Each row is where one point has got to under a steady rotation. How many steps took it there?
The counts run from 0 to 417.
[118  97 138 147 130 124  74 105 105 106 101 145 140 132 131  79 122 136
 159 114 156 140 127 156 131 137  93 151 124 124 151 111  67 101 160 119
 158 130 140 134 128 110  97 162 105 105 100 122 170 136  88 106 134 137
 139  85  87 189  95 145 139 201 154 112 130 149 129 134 130 132 145 143]	163
[110 117 142 113 129 118 186 137  91 161 100  84 122 130 127  98 119 119
 106 128 154 117 135 151 110 168 152 154 176 129 147 115 134 116  68 127
 119 153 110 105 183 163 136 121 135 189 161 123 136 125 107 136  93 145
  94  79 116 108 122 145 121 149 130 128  73 126 144 149 133 128 121 153]	229
[172 104  88 134 100 143  78 114 129 148 114 151 162 125  78 111 164 149
 117 135 129  98 111 128 136 101 110 164 116 118 195  98  64 127 176 129
 143 107 139  99 133 104 123 173 108 144 126  75  91 148 150 101 141 145
 144 118 118 183 142 128 167 110 125 169 129 120 140 113 157 155 104 145]	383
[148  70 122 127 162 140  70 158  77  98 112 150 114 115 142 101 112 118
 116  85 136 137  88 139 171 173  96 148  98 130 156 114  89 116 166 138
 164 112 130  91 108 128 127 142 137 142 151 130 161 122 103  93 161  88
 139 147  96 172  93 164 144 144  84 133 114 118 117 139 109 141 146 111]	409
[183  98  98 132 200 126  89 150  78 101 105 163 113 129 135 104 158 143
 129 126 141  80 108 126 141 146 111 163  69 122 109 142  89 152 173 120
 150 106 141 121 148 128 106 157 151 177 128 135  97 148 110 126 142 139
 143 145 143 152 144 125 127 155  79 127 104 125 101 115 108  91 140 118]	350
[153 134 148 156 171 103 181 120  93 140 113 130 104 160 126 115 157 168
 106 158 172  85 135 130 106 139 167 131  93 153 130 106 116 143 139 109
 134 151  98 126 198 134 161 141 141 165 135 137  90 146 163 123 108 153
 104 140 169 111 173 101  74 129 136 138  87 149 146 132 133 125 123 121]	317
[146 118 133 165  97 141 123 113 140 160 134 111 119 144  87 123 149 141
 143 155 157 102 102 130 135  82 109 110 108 146 181  93  40 123 185 117
 168 143 125 134 126 150 105 140 113 160  96 112 122 152 144  91 122 140
 154 129 119 188 122 154 128 122 121 123 145 159 191 113 118 148 141 116]	281
[128 101 119 137 140 112 116 124 126 120  80 172 145 132 157  75 134 138
 157 123 135 132 133 128 117 139 102 184 134 121 137 112  74 121 132 121
 138 143 154 142 155 121  96 167 116 152 101 105 100 119 105 139 166 151
 142  58  94 160  97 127 147 212 130 105 112 135 131 114 126 135 137 138]	191
[136 140 122 125 137 152 112  71 109 147 162 136 122  94  61  85 122 138
 144 140 172 108 109 169 116 117 112 114 136 128 117 120 124 178 106  74
 112 137 170 132 165 120 130  98 118 131 119 132 139 145 107 106  25 149
 104 118 153 123 163 128  93 123 146 119 102  97 148 111 117 133 124 142]	328
[150 134 137 157 166 103 176 112  93 162 124 141 123 139 104 108 153 170
 100 158 175  88 131 118 117 131 170 123  98 151 141 101 124 158 114 117
 132 156 103 128 196 110 179 125 140 155 138 132  85 147 159 128  96 137
 124 150 182 102 179 112  72 100 144 138  89 147 153 141 138 133 125 128]	316
[137  86 121 129 178 113 102 164  63 110 116 142 116 114 165 106 114 127
  90 102 156 125 113 113 152 184 141 171 111 132 171 117 110 122 147 148
 142 139 105  82 148 117 159 156 160 139 164 114 107 121 138 108 175  85
 123 147 116 131 115 126 119 130  99 137  77 105 133 162 126 153 139 106]	101
[144 123 141 147  98 144 155  97 160 167 182 138 112 113  58 113 127 138
 106 151 146  88  89 158 131 101 132  82 107 151 140  90 107 165 113 109
 139 127 156 125 144 151 143  94 117 153 132 142 109 151 144  98  67 136
 136 153 172 144 149 153 100  77 118 114 116 123 172 107 112 139 128 123]	284
[146  76 109 119 144 116 144 146 127 125  97 180 142 113 164  99 130 121
 109 120 120 119 125 130 130 136  92 179 120 124 127 115  98 150 105 135
 150 131 156 117 165 139 109 146 139 200 121 114  58 114 108 149 191 136
 159  99 120 143 110 124 159 162  78  95  87 112 139 120 118 119 151 116]	219
[125  86 150 153 196  99 133 150  78 120  83 158 126 136 153  90 130 162
 100  97 129 134 105 142 141 173 135 135  66 134 104 141 138 119 109 127
 158 113 117  93 160 117 133 131 138 156 162 171 142 149  98 118 128 105
 162 130 154 108 147 158  95 161 118 110  86 160  88 145 105 119 122 118]	173
[129 151 130 148 105 140 117  69 120 173 139 141 135 108  76  78 140 131
 148 164 182 104 121 125 105  91 126 137 158 117 150 105  84 159 107  92
 119 159 157 156 151 104 124 119 118 117 103 104 104 125 129 110  60 170
 114  94 126 134 152 129 104 150 171 117 109 110 183 117 146 143 123 151]	21
[129 143 136 128 148 144 127  80  99 146 147 149 125  99  78  73 125 129
 121 139 168  99 111 151 119 129 137 125 135 132 114 118 144 174  84  92
  95 153 166 127 163 110 151 106 133 128 137 140 113 137 121 110  32 140
 111 116 172 113 162 112  73 128 144 113  82  90 146 135 134 132 124 147]	329
[180  93  82 110 137 164  62 127 110 124 133 133 130 120  93 117 151 136
 140 121 125  92  98 139 154 127  96 145 100 118 149 124  65 156 184 114
 150  90 161 105 110 134  89 149 124 166 121 111 124 158 115 104 129 133
 147 136 110 197 116 147 158 121  88 151 137 106 130 109 126 127 123 125]	76
[135 106 142 146  94 153 107  81 148 109 154 199 144 100  82 103 136 152
 147 125 114 134  86 184 128 106 109 104  84 146 139 105  98 146 124 106
 153 132 198 113 150 114 106 126  99 126 105 137 129 162 121 108  85 145
 156 111 146 181 120 156 119 122 144 108 119 103 131  99 122 151 131 135]	151
[163 110 143 138 181 124 130 128 104 118 107 155  98 157 162 123 157 149
 157 132 182  83 142 121 113 127 115 159 105 135 113 114  72 148 163 107
 156 142 137 170 172 149  99 157 143 169  99 126 117 132 117 135 145 160
 132 114 119 168 124 107 117 192 104 102 118 141 151 121 101 100 162 125]	15
[148 103 111 105 193 124 110 145  60 125 106 134 107 115 169  82 125 114
 123 114 176  93 154 100 127 181 132 199 146 127 136 135 124 137 115 118
 106 148 139 129 174 122 145 136 164 150 140 106  95 113 112 130 151 127
 102 108 104 121 134  97 121 170  99 127  64  90 132 149 127 119 145 121]	57
[115 110 116 114  75 145 129 103 150 166 143 136 146  83  83  79 107 106
 121 137 121 125  97 167 135 121  98 115 153 112 138 115 111 158  65 104
 122 125 179 112 146 149 110  98 103 158 130 115 115 125  98 104  68 137
 137  89 127 140 127 168 148 124 120 104 100  96 152 100 125 150 119 156]	225
[152  87 122 130 159 111 151 167 117 116  96 171 122 121 163 102 133 142
  98 109 106 121 122 139 140 155 113 167 108 131 105 132 113 158 113 128
 156 125 147 109 173 141 119 137 142 215 142 137  73 128  98 152 169 123
 165 108 127 125 109 144 147 154  57  98  81 119 120 114  98 107 150 114]	218
[140 122 109 165 117 131  89  95 115 192 125 126 148 101  73  87 137 141
 119 136 153 107 111 102 141  85 110 147 129 104 164 114  83 153 140 104
  98 135 120 125 129 103 139 126 109 115 123 103  89 139 131  92  82 138
 162 121 149 152 178 144 112 116 151 144 104 145 163 125 146 150 110 150]	35
[143 135 129 182 110 122 144  92 133 196 123 112 130 140  59 114 145 167
 129 162 167 103 113 137 115  87 133 108  98 126 156 100  77 129 146 103
 135 150 111 148 147 125 132 133 106 154 114 121 119 155 159 108  72 156
 138 126 159 151 166 152  95  99 171 134 116 161 179 127 137 145 121 148]	7
[123 124 155 151 127 122 160 112 100 157 118 120 142 151  92 106 143 183
 106 148 135 123 106 161 111 152 176 107  91 149 176  89 130  99 118 148
 150 136  94  77 173 105 158 144 106 125 152 133 165 164 157 104  86 123
 115 135 149 120 140 151  93 106 184 150 104 154 144 155 146 173 108 135]	140
[112 117 168 118 168 126 165 128  79 102 124 149 115 139 130  86 128 160
 129 110 148 122 114 189 105 191 154 115 107 161 118 113 152 134 102 117
 160 134 150  98 190 128 128 137 131 143 147 175 173 140 107 141  77 131
  91 110 141 113 113 133  91 180 138 105  90 121 110 139 112 128 139 132]	157
[138 101 100 125 132 144  55 110  96 125 119 173 141  85 119  71 126 106
 138 107 157 115 130 116 155 141  85 202 152 104 160 116  86 144 150 111
 115 119 158 130 117  99 109 146 133 114 113  80 100 121 111 103 139 121
 142 112  97 173 111 118 152 164 119 129 103  87 135 127 139 149 137 132]	367
[115 114 134 103 125 151 107 118  82 139 149 120 130  94  70  89 108 118
 103 126 126 133  99 183 143 177 142 125 132 137 156 114 147 129  86 121
 110 134 144  71 148 121 152  93 123 134 171 141 161 133 112  93  54 117
  85 123 123 123 123 153 111  93 145 150  94  82 119 135 137 163 117 143]	402
[130 107 155 155 205 103 138 150  44 137 101  94  86 155 160 105 131 131
 138 129 197 103 120 126 138 173 139 140 105 150 122 132 104 115 150 121
 139 145  98 130 152 147 143 124 160 141 142 154 177 123 109 116 107 129
 112 141 126 125 135 134  80 176 124 118  91 154 145 155  94 108 160 119]	304
[109  96 139 123 147 121 142 151  56 130 108 116 130 129 153  80 118 138
  88 118 156 131 126 136 136 200 170 163 142 138 191 103 145 103 108 151
 128 150  96  82 179 115 165 150 154 134 170 109 135 112 141 119 133 108
  89 126 106 114 118 123 112 134 123 156  70 111 126 172 149 161 119 125]	405
[149 101 106  98 117 162  54 121 109 109 153 136 123  92 100 100 112  98
 158 118 140 113 101 158 156 143  78 141 142 124 169 114  84 142 148 111
 144 123 181 101 104 139  88 137 123 133 110 102 145 125 100  81  95 134
 113 119  81 187  98 136 156 138 106 139 128  85 140 106 124 138 129 128]	91
